rotation ticks, each row followed by its count of ticks:
The counts run from 0 to 232.
[ -1  -2   6   1 -11  27  -2   5   5  -3 -12  11   0  10  -1   1  19   8
  -2  -6   5   1   1   2  -3  11   0  -8   4   8  -4 -13 -14]
146
[  2  10  -5   1 -13 -16  -8  11 -10  -2 -13   5  -8  -1   1  -8   6 -12
 -12  -2 -17  -2   7  -2   2  20   7   3 -13   5   5  -3   8]
57
[ 16  26 -10   6 -10 -14   4  11  -8   6  10  -2  -5   2  11  -2  -2   2
 -17  -5  -3  -6  -1 -15   4 -13  -7   3  -7   0   6   4  11]
47
[ 10   0   6   2  -6  -6  -7  21  -4   6  16 -14   0  11 -11   3  -9   5
   6  -1  -3   3   3 -11  -8 -22  -5   1  -2  -8  -3   6  14]
207
[ 14  13   0   0 -11   0   0   5   0   2  -8   5   1  12  -8   6  13  -7
   2  -1  10  -3 -13 -14   5  -1  -4   3 -10   0  23 -15  12]
64
[ 17   4   8  16  -4   2 -12  -2   7   4  -3  12  -9   1   0  -5  13  16
   9   2   6  -9   8  -3  -4  -8  -6  -9   2  23  -1  -8   1]
138
[-11   4   6  -5  -1   2   3  13 -14  -6  -9  -7   3  10  10  -6   7 -13
 -19 -11  -7   6  15  -6  -1   0   5   8  -5 -13  -5  23   0]
40
[ -1 -20   1  -3  -7  12  -6  -3  -5  -9 -11  15  -9   9  -3   5  16   3
   2   3 -17  -6  10  12   0  11   3  -1  12  -3 -13  -5  -7]
144
[  0   1  -5   9  -1  -1  -4   7 -11  -2 -15 -14 -12   0 -10  -3   1   0
  16   1  -9   6  13 -25   8 -10   3   1 -22  -8   6  -1   2]
210
[  6  13  -4   7  -7 -11 -11  11   3   4  -8  -3 -10  13  -6 -12   9   2
   1  -4  -2  -4  14 -20  -8  15  -3  -3 -18  14  10  -5   2]
55
[  6   9  -1   6   0  -1 -12  14  11   0 -13  -7 -10  10 -15 -11   3   6
   5  -5   1  -1   9 -22 -10   3  -3  -2 -12   9  -2 -11   1]
54
[ 15   5   9   9   4  -5   2  -9  -6   5  14   7   4 -13   6  -1  -8  13
   1   3   1   6  12  -6   4 -25   1 -15  14   8   1   3 -16]
120
[ -6  -2   0 -15  -3  -8  -2   6  -6  -2  -3  -8 -12 -16   9   2  10 -18
  -1  -8   2   4  -5  -4  16  17   1   2  -9   1  11  -6 -15]
75
[  2  -6  -5   4 -10 -11  -7  12 -13  -4 -19   2  -3  -2   7 -13   2 -14
 -16 -11 -19  -4   2   4  -3  18  11   2  -7   2   2  -4   8]
58
[-11  -5  -8   9  16   1  -1 -10   0  -9  -5   7  14  -7  -1  -8  -4   1
   7   6 -11   3   7  -1   9   9  11  -2  -3  -9  16   4 -24]
109
[ -2   0 -25   2   4  13   1   0  11 -17  -7   7  16  -6   1  -2  -5  17
 -12  -3  -3 -14  -2   2  -2   2   5   4  12  -3   5   1  -8]
26
[ 13  -3  13  13   4 -20  -3  15   0   6   8  -1   6  12  -6  -7  -3  -8
  -4   4   3   2 -10   2   4  -3   3 -12   6   8   1 -17  14]
224
[  2  -2  -8 -11   0  -1  10  12   7   4  24  -7  -3  -2  -6  -6  -9  -7
  -4  -5  -2   0 -25   2 -10  13 -11  -1  11  -8   5 -14   0]
79
[ -6   0   7  -6 -12   7 -22  -2   2   4  -5  -7   6 -26  -2  13 -11  -6
  -5  -2   5   8 -13  17 -10  10  12   0  -4   2   2   2  -8]
94
[  8  -1  -2  -8  -7   5  11 -13  -2  -1 -14  -6  -5 -13  13  -5  -3  -2
   0  -7  14  -8 -11   7  -3  -2   0   9   7   6  -5  15  25]
169
[-12 -18  -6 -14  -4   0  -9   1   2  -4 -22 -10  -2  -3   0   4  -2  -1
  -4   0  11  -3   6   9  -7   3  16  13  -3  10  -5  19   5]
178
[ 14   2   5  11   7   2  10 -14  -6  -2   1   9   8 -16   7  -4  -8  15
  10   1   3   7   4 -14   6 -24   6 -10  16  -2   5   0 -13]
119
[ -4  -2   9  14   6 -14   3  -2  -5   9  -9  11  -3  22   8 -11  13  -3
  -2   6  -5  -1  13   8   8   9   6  -7  -4  14 -10   2  13]
141
[ -8  -3   1   9  -3   7  -8   5   7  15  12  -6   8 -11  -5  -1 -12   1
  -1   6  15   9 -20   7 -15  13   9   1   3  -1  12   2   8]
96
[ 13  -1 -10 -14  -4   1   8  -8   5  -1  -2  -2  -9  -4  -6  -2 -11  14
   7   8   9 -15 -10   1 -10   2  -1   5  17   9 -14   8  18]
171
[-12   9  -7  -7  -2  -2   7 -21  -6   2  -9  -6   3  -2 -19   3  -9 -12
  10   8 -13  12   4   4 -11  11  12  -1 -18  -3   3  -2  -7]
91
[  2  -9  -1  -1  -2 -10 -13 -11  10  -2   8   2   8 -15  -4  18  -8   2
   4   4   2  -5   2  15   6 -26  12  -2  -2   4  10  -5 -11]
102
[ -8  -9 -15 -12  -3   8 -13  14  11  -3   1  -6  -2   2  -5   2  -1  13
  -1  10  12 -13  -4  -2 -10  18   8  12   8   4   0  14  -1]
180
[ -2 -15   5  -4  -1   2   3   3  -6 -12 -16   0  -1   9 -17   6   7 -15
  12   5  -9   7   7  -1  12  -5   8 -11  -3  -7   3 -21  -7]
228
[ -6 -15  -7 -16  -2   0  13  -5  -4  -9   0  -8 -16   0  11 -17   7   0
   3  -3  -2  -4   3   3  -3  20  -4  -3  16  10 -10  10  -4]
161
[ 10 -19  -5  -3 -21   6 -10  18  -5  -6  -3  -1   0   5  -8  -1   6 -10
  -3  -8 -14  -8  -6   7 -19  10   7   1  12  -5   4  -3   6]
60
[ 11 -25   2 -10   0 -19   2  10  -5  -3  -3  -6  -4   6  -6 -10  -3 -11
  -1   0   7  -3  -3   5   9  -5  16  -5  13   8   2 -14   8]
68
[  7   0  -1   3  -1   3 -21  18  12  -5 -11  -8 -14   3 -16 -10   4  10
  11  -4  -1  -8  11 -16  -8  -3  -6  -2  -7   2 -12  -9   6]
53
[ -5   1  -7  20  -8  17  -8   0 -10   4  -4   2  -6 -16   8  -9   5  17
   0  -4  -6   7   7  -8  -5   3   7 -12   0   6   2   2 -18]
128
[-14   8   5  -2  10  -2  10  -6  -1   5   6  -2  -3   7  10 -16  -3  -1
   1   6   7  10  -1   3 -12  29  -7  -1   6  13  -8  14   3]
4
[-13  11   4  -3   2  -1 -16   3  16  -1  -1  -3   5   8  -3  14   4  11
 -12   7   9  -6  15   8  -4   0   0   5 -10  17 -11  16  -7]
20
[  5  -2   5  12  12  10  12 -14 -11  -4  -6   8   5 -14   6  -6  -7   8
  14   3   1   4   1 -12  12 -18   0  -6  11 -16   5  -2  -6]
118
[ -5   5  16  14   9   7  -7  11   7   3  11   7  24  -2  10   5  -8  -2
 -11  -8   0  10  -9  13  -9   2  -1  -2   4  -5  -1   5 -11]
113
[ 11  14 -11   0  -8  -1   9   0 -17  -3  -7  -4   7 -13   5   0  -8   0
   0  -5  -1   1  -5 -22   3  -5   4   4  -2 -11  17   4  -3]
202
[ -4   3 -13 -14  -2  10  10   2   8  -3  -2   1 -11  -1  -4 -10  -4  11
  -6  -3  -6  -1   1   7 -16  18 -12  -4  12   0 -23  -5 -13]
163
[ -1  11 -26  -7  -4  -4  12  -7   2  -5   4   2  15   6   5  14   0   0
 -16  -2   0 -14 -10   3   4   2   3  17 -11   0  20   6  -2]
184
